x =
129,126,130,124,124,127,116,129,148,127,126,129,123,119
142,125,128,128,128,125,125,126,140,136,124,131,126,124
117,129,125,134,129,132,130,126,122,117,135,132,130,139
115,121,128,131,134,129,122,123,132,120,131,140,128,130
138,128,128,129,125,126,128,130,139,127,123,128,125,128
124,128,128,127,126,133,125,133,131,126,132,124,129,123
119,127,127,127,126,134,123,133,132,118,132,119,130,119
122,137,126,136,125,139,132,138,124,114,134,106,139,122
106,120,130,126,135,131,120,124,127,118,133,138,127,130
119,123,121,123,123,124,119,122,127,135,136,144,125,126
127,131,127,124,126,131,124,133,130,134,130,122,134,113
143,124,132,122,126,119,123,126,139,143,121,132,120,122
135,128,124,129,120,127,120,131,147,120,126,119,124,120
121,135,126,131,125,129,131,130,117,123,132,123,131,132
133,129,133,125,126,129,128,135,132,125,122,112,126,120
x[0,0] => 129
x[3,7] => 123
x[10,13] => 113
x[4,12] => 125
x[10,8] => 130
x[5,1] => 128
x[3] => [115, 121, 128, 131, 134, 129, 122, 123, 132, 120, 131, 140, 128, 130]
x[14,9] => 125
x[6] => [119, 127, 127, 127, 126, 134, 123, 133, 132, 118, 132, 119, 130, 119]
x[0] => [129, 126, 130, 124, 124, 127, 116, 129, 148, 127, 126, 129, 123, 119]
x[9,4] => 123
x[13,12] => 131
x[:, 11] => [129, 131, 132, 140, 128, 124, 119, 106, 138, 144, 122, 132, 119, 123, 112]
x[:, 6] => [116, 125, 130, 122, 128, 125, 123, 132, 120, 119, 124, 123, 120, 131, 128]
x[10,2] => 127
x[6,9] => 118
x[1,4] => 128
x[2,1] => 129
x[1] => [142, 125, 128, 128, 128, 125, 125, 126, 140, 136, 124, 131, 126, 124]
x[9,8] => 127
x[10] => [127, 131, 127, 124, 126, 131, 124, 133, 130, 134, 130, 122, 134, 113]
x[6,11] => 119
x[8,1] => 120
x[12,3] => 129
x[:, 12] => [123, 126, 130, 128, 125, 129, 130, 139, 127, 125, 134, 120, 124, 131, 126]
x[14,0] => 133
x[2,2] => 125
x[14,3] => 125
x[10,12] => 134
x[7,10] => 134
x[:, 3] => [124, 128, 134, 131, 129, 127, 127, 136, 126, 123, 124, 122, 129, 131, 125]
x[1,13] => 124
x[3,12] => 128
x[12,4] => 120
x[7,8] => 124
x[1,2] => 128
x[5,0] => 124

W = [120 142 143 128 109  98 143 145 144 126 128 126 108 130 102]
W[0] = 120
W[-12] = 128
W[-10] = 98
W[2] = 143

a =
[[129 116 125 124 139 137 138 120 133]
 [116 121 122 103 125 118 116 118 110]
 [118 112 124 153 125 136 124 147 140]
 [135 135 133 150 145 128 141 109 124]
 [129 125 118 126 114 123 117 136 137]
 [131 140 141 128 115 133 130 132 135]
 [137 113 130 140 110 120 133 122 146]
 [118 135 128 122 108 128 104 111 144]
 [118 129 128 110 127 135 125 151 134]
 [125 110 116 115 148 122 127 116 111]]
Rows and columns are counted from 0.
(0, 0)	129
(1, 8)	110
(9, 0)	125
(4, 0)	129
(7, 0)	118
(8, 4)	127
(8, 0)	118
(9, 2)	116
(5, 4)	115
(5, 0)	131
(8, 6)	125
(2, 4)	125
(6, 3)	140
(4, 8)	137
(7, 5)	128
(2, 7)	147
(8, 1)	129
(2, 5)	136
(3, 4)	145
(0, 7)	120
(0, 6)	138
(3, 3)	150
(1, 3)	103
(7, 6)	104
(5, 2)	141
(7, 3)	122
(6, 1)	113
(9, 5)	122
(3, 5)	128

data = [142, 118, 149, 150, 121]
data[0]: 142
data[4]: 121

M = [138 138 139 122 141 152 138 111 113 115 117 112 119 140 143]
M[0] = 138
M[3] = 122
M[9] = 115
M[6] = 138

A =
[[121 117 133 137 113 130 141 123]
 [122 126 124 127 131 117 115 132]
 [134 144 108 136 135 136 130 125]
 [130 133 135 127 128 139 133 135]
 [145 129 122 121 121 119 133 125]
 [129 124 136 133 130 124 128 122]
 [152 135 113 122 134 124 118 113]
 [141 130 118 111 124 111 137 135]
 [131 122 127 140 133 132 119 124]]
A[-9, -8] = 121
A[-6, 2] = 135
A[-8, 6] = 115
A[1, 0] = 122
A[7, -1] = 135
A[-2, 4] = 124
A[-2, -5] = 111
A[4, -3] = 119
A[-2, 6] = 137
A[7, -6] = 118
A[6, 5] = 124
A[:, -3] = [130, 117, 136, 139, 119, 124, 124, 111, 132]
A[-6, 4] = 128
A[8, -3] = 132
A[-4, -6] = 136
A[3, -1] = 135
A[1, -1] = 132
A[-4, -7] = 124
A[1, 5] = 117
A[2, 2] = 108
A[-1, -5] = 140
A[-7, -5] = 136
A[-8, -4] = 131
A[:, 2] = [133, 124, 108, 135, 122, 136, 113, 118, 127]
A[-3] = [152, 135, 113, 122, 134, 124, 118, 113]
A[4] = [145, 129, 122, 121, 121, 119, 133, 125]

grid =
[[138 139 140 108 115 116]
 [129 129 123 122 136 132]
 [139 125 144 117 123 114]
 [143 120 146 123 118 109]
 [129 117 137 128 132 124]
 [156 133 128 126 113 114]
 [127 132 121 142 129 131]
 [117 128 127 125 135 125]
 [130 125 128 126 128 129]
 [136 123 130 122 130 117]
 [128 126 123 131 129 123]
 [136 137 130 114 127 135]
 [130 127 121 130 133 131]
 [132 129 125 130 130 124]]
Indices start at 0.
(0, 0) = 138
(9, 5) = 117
(11, 4) = 127
(10, 0) = 128
(13, 2) = 125
(7, 3) = 125
(13, 3) = 130
(8, 0) = 130
(5, 0) = 156
(3, 4) = 118
(12, 4) = 133
(10, 4) = 129
(8, 3) = 126
(9, 3) = 122
(3, 2) = 146
(2, 4) = 123
(9, 2) = 130
(11, 2) = 130
(9, 1) = 123
(2, 3) = 117
(6, 1) = 132
(6, 0) = 127
(5, 1) = 133
(3, 5) = 109
(1, 4) = 136
(12, 3) = 130
(7, 2) = 127
(2, 2) = 144
(10, 1) = 126

X = [[118, 122, 129, 125, 154, 122, 130, 136, 139], [116, 144, 125, 143, 118, 141, 116, 130, 128], [135, 141, 135, 130, 140, 108, 134, 119, 141], [130, 114, 129, 113, 129, 135, 137, 120, 107], [115, 124, 128, 127, 99, 128, 126, 130, 129], [117, 148, 115, 136, 120, 130, 113, 127, 132], [116, 119, 127, 123, 101, 133, 131, 127, 126], [136, 110, 123, 132, 141, 120, 141, 142, 134]]
Indices start at 0.
(0, 0): 118
(5, 5): 130
(6, 6): 131
(7, 4): 141
(0, 6): 130
(0, 7): 136
(1, 7): 130
(4, 5): 128
(1, 2): 125
(6, 3): 123
(6, 1): 119
(4, 2): 128
(2, 3): 130
(6, 7): 127
(3, 0): 130
(0, 5): 122
(2, 0): 135
(3, 2): 129
(3, 1): 114
(1, 6): 116
(4, 3): 127
(4, 7): 130
(6, 8): 126
(7, 1): 110
(5, 2): 115
(5, 3): 136
(5, 7): 127
(2, 5): 108
(2, 7): 119
(5, 0): 117
(4, 1): 124
(3, 5): 135
(7, 2): 123
(0, 3): 125

arr =
[[116 128 121 135 138 129 132 130 129 132]
 [120 139 127 136 118 137 118 125 125 133]
 [119 123 133 136 137 128 126 119 125 135]
 [116 131 132 131 129 149 126 127 132 127]
 [115 124 115 138 114 133 128 123 131 126]
 [119 127 119 125 126 141 126 138 132 124]
 [139 147 129 112 145 117 123 144 137 152]]
arr[-7, 0] = 116
arr[:, -6] = [138, 118, 137, 129, 114, 126, 145]
arr[4, -1] = 126
arr[-5] = [119, 123, 133, 136, 137, 128, 126, 119, 125, 135]
arr[0, -8] = 121
arr[-4, 9] = 127
arr[-5, -6] = 137
arr[-4, 2] = 132
arr[-3, -9] = 124
arr[2, 3] = 136
arr[1, 8] = 125
arr[1, -7] = 136
arr[3, -10] = 116
arr[-2, -10] = 119
arr[-7, 9] = 132
arr[4] = [115, 124, 115, 138, 114, 133, 128, 123, 131, 126]
arr[-6, 9] = 133
arr[5, -1] = 124
arr[-1] = [139, 147, 129, 112, 145, 117, 123, 144, 137, 152]
arr[6, 8] = 137
arr[5] = [119, 127, 119, 125, 126, 141, 126, 138, 132, 124]
arr[-1, 1] = 147
arr[3, 1] = 131
arr[1, 0] = 120
arr[2, -9] = 123
arr[-3, 6] = 128
